In the data rows, zero lies at 4.5, halfway between 4 and 5.
Some points:
[6 6 5 6 5 4 6 6 4 5 6 4 5 6 6 6 6 7 9 5 8 5 6 5 7 6 9 6 4 6 6 5 5 6 6 6 6
 7 6 6 5 6 6 7 6 5 8 5 5 6 7 9 5 5 6]
[5 6 7 8 8 6 6 7 6 7 5 6 6 5 6 5 7 6 6 7 5 6 6 6 4 6 8 5 6 5 6 6 5 4 3 6 6
 6 6 6 9 6 6 6 6 5 7 5 6 5 5 8 5 5 6]
[5 5 5 5 5 4 6 6 8 6 7 9 5 5 5 6 7 7 5 5 5 6 8 6 6 6 5 7 5 7 5 5 6 4 6 7 6
 5 5 5 5 6 6 6 5 6 4 6 5 5 9 5 5 5 6]
[7 7 4 7 5 7 8 5 6 5 6 6 6 6 5 5 5 7 7 4 6 5 5 6 5 6 5 5 6 5 9 6 6 7 4 5 6
 6 6 6 7 7 6 8 6 7 6 7 6 5 7 6 7 5 6]
[7 6 5 8 4 5 4 7 6 6 4 4 5 6 7 6 6 5 6 7 5 5 5 6 5 6 4 5 4 6 4 8 5 5 5 6 5
 6 5 5 7 6 5 7 6 6 6 6 6 5 5 4 6 6 5]
[6 5 7 5 4 6 6 5 5 5 5 5 4 7 6 6 8 6 6 5 5 6 7 5 7 6 7 6 4 6 6 8 5 8 7 5 6
 5 6 6 6 6 6 5 5 9 7 5 4 4 5 5 5 5 5]
[5 5 5 6 4 5 5 5 6 6 5 9 9 5 5 6 4 6 6 5 5 6 5 6 7 5 7 6 5 4 5 5 6 7 7 6 6
 5 5 7 6 6 5 5 6 4 6 6 5 7 3 5 5 4 5]
[5 6 5 6 9 5 5 5 6 5 5 4 5 5 6 7 5 5 9 5 6 6 5 6 6 5 6 5 7 5 5 5 6 7 7 6 7
 5 6 7 4 5 6 5 6 6 4 9 5 7 7 4 5 6 6]
[7 5 7 6 8 6 5 6 5 6 5 5 6 6 6 5 6 5 6 6 6 5 5 7 8 6 5 6 9 6 5 4 5 6 7 6 6
 6 5 6 9 6 5 6 6 5 5 7 5 6 6 6 6 7 5]
[7 8 5 5 8 6 5 5 7 5 5 5 9 6 5 7 5 5 6 6 5 6 6 5 6 5 6 6 5 7 5 6 9 4 5 5 6
 5 5 6 5 6 6 5 6 6 6 4 5 6 5 5 5 6 6]
[7 6 9 6 6 6 5 5 5 7 5 6 6 6 5 5 7 5 5 5 6 5 6 7 6 7 7 5 9 5 6 7 5 5 6 6 5
 5 5 6 4 6 6 8 7 5 5 5 9 5 6 7 7 5 5]
[5 7 7 7 6 6 5 6 6 6 5 5 5 5 6 5 7 6 5 8 7 5 6 5 5 6 5 5 4 6 9 3 6 6 6 5 5
 6 6 6 5 5 6 8 6 5 5 5 4 6 5 4 8 5 6]
[6 6 6 5 5 7 6 6 7 6 5 4 5 5 5 5 3 8 5 8 6 6 9 5 8 6 7 6 5 5 6 7 5 9 4 5 6
 6 7 6 5 6 6 6 6 5 4 7 7 6 7 7 7 6 5]
[5 9 5 5 6 4 5 6 5 5 5 7 9 5 5 8 5 6 4 5 6 6 6 6 4 5 6 6 5 6 4 5 4 7 6 6 5
 6 6 7 6 6 6 5 5 7 5 6 5 6 7 6 5 6 7]
[6 7 5 6 5 6 5 6 5 6 8 6 5 6 7 5 9 6 4 7 6 6 4 5 6 5 5 5 7 6 6 8 7 6 4 5 6
 6 7 5 6 5 7 7 5 6 5 9 6 6 5 6 6 5 6]
[7 5 6 5 5 7 8 6 9 5 6 6 5 6 6 5 5 5 6 5 9 6 5 5 7 6 5 5 5 6 4 7 6 5 6 5 6
 5 7 6 6 5 6 6 6 7 5 5 5 6 6 6 7 6 5]
[5 7 8 5 7 6 5 6 7 6 7 6 4 7 7 5 6 6 6 4 6 5 5 5 5 6 5 7 5 5 5 5 8 8 6 6 6
 6 5 5 5 6 6 8 5 8 9 6 6 6 5 9 6 7 5]
[5 6 5 5 5 5 6 5 7 5 6 6 5 5 5 6 6 7 6 5 5 6 5 6 4 5 7 6 5 7 5 4 8 5 6 7 7
 5 6 6 6 6 6 5 5 5 4 5 9 7 6 5 5 9 6]
[5 4 5 5 7 6 7 5 4 6 6 7 6 5 5 7 4 4 5 5 4 7 5 7 9 5 6 7 5 5 6 5 5 5 4 6 5
 6 5 6 4 5 5 5 6 5 7 4 6 8 5 5 5 5 6]
[5 6 5 7 8 7 5 7 5 6 6 6 6 7 6 6 7 6 6 8 6 5 5 5 5 5 5 6 6 6 5 9 5 5 9 6 6
 6 6 5 7 6 6 5 6 6 6 5 9 5 5 5 6 5 6]
[6 5 5 5 5 9 5 7 4 8 6 5 5 6 5 6 4 5 6 7 6 5 6 6 5 6 5 5 5 5 7 5 5 4 6 6 6
 5 6 6 7 6 5 5 7 5 4 7 5 5 5 9 6 6 6]
[7 4 7 5 5 4 4 6 8 5 7 6 6 7 6 5 5 5 6 9 6 6 5 5 5 5 5 5 8 6 9 8 5 5 5 6 6
 6 6 6 5 6 6 5 5 8 6 5 5 7 6 7 6 6 6]
[5 6 8 5 5 5 7 8 5 6 7 5 5 6 7 5 5 7 6 6 5 5 5 5 5 5 4 5 9 6 5 7 6 6 6 5 6
 8 7 6 6 6 6 5 6 4 6 5 5 5 5 5 7 5 6]
[4 4 4 6 5 5 6 4 5 4 5 6 6 5 5 6 5 4 6 6 6 6 5 7 4 5 6 8 9 5 5 5 6 5 5 5 5
 4 5 4 5 5 5 4 5 5 5 5 5 5 6 5 5 5 6]
[6 5 6 6 5 6 6 5 6 6 5 6 8 5 5 5 6 5 6 7 5 6 7 6 6 6 7 6 6 9 6 5 7 5 6 6 6
 5 5 6 5 5 5 6 6 6 9 9 6 5 7 5 6 9 6]
These points spread out most along one direction. How far along it is each point below, from 0 to 99? 50 is the average, and the first point above lies past it. One standard deviation of the points above along it is 16.
[6 5 5 5 5 9 5 7 4 8 6 5 5 6 5 6 4 5 6 7 6 5 6 6 5 6 5 5 5 5 7 5 5 4 6 6 6
 5 6 6 7 6 5 5 7 5 4 7 5 5 5 9 6 6 6] -> 59
[5 5 5 6 4 5 5 5 6 6 5 9 9 5 5 6 4 6 6 5 5 6 5 6 7 5 7 6 5 4 5 5 6 7 7 6 6
 5 5 7 6 6 5 5 6 4 6 6 5 7 3 5 5 4 5] -> 23
[6 6 5 6 5 4 6 6 4 5 6 4 5 6 6 6 6 7 9 5 8 5 6 5 7 6 9 6 4 6 6 5 5 6 6 6 6
 7 6 6 5 6 6 7 6 5 8 5 5 6 7 9 5 5 6] -> 54
[7 5 7 6 8 6 5 6 5 6 5 5 6 6 6 5 6 5 6 6 6 5 5 7 8 6 5 6 9 6 5 4 5 6 7 6 6
 6 5 6 9 6 5 6 6 5 5 7 5 6 6 6 6 7 5] -> 52
[5 6 5 5 5 5 6 5 7 5 6 6 5 5 5 6 6 7 6 5 5 6 5 6 4 5 7 6 5 7 5 4 8 5 6 7 7
 5 6 6 6 6 6 5 5 5 4 5 9 7 6 5 5 9 6] -> 31
[4 4 4 6 5 5 6 4 5 4 5 6 6 5 5 6 5 4 6 6 6 6 5 7 4 5 6 8 9 5 5 5 6 5 5 5 5
 4 5 4 5 5 5 4 5 5 5 5 5 5 6 5 5 5 6] -> 25
[5 5 5 5 5 4 6 6 8 6 7 9 5 5 5 6 7 7 5 5 5 6 8 6 6 6 5 7 5 7 5 5 6 4 6 7 6
 5 5 5 5 6 6 6 5 6 4 6 5 5 9 5 5 5 6] -> 33
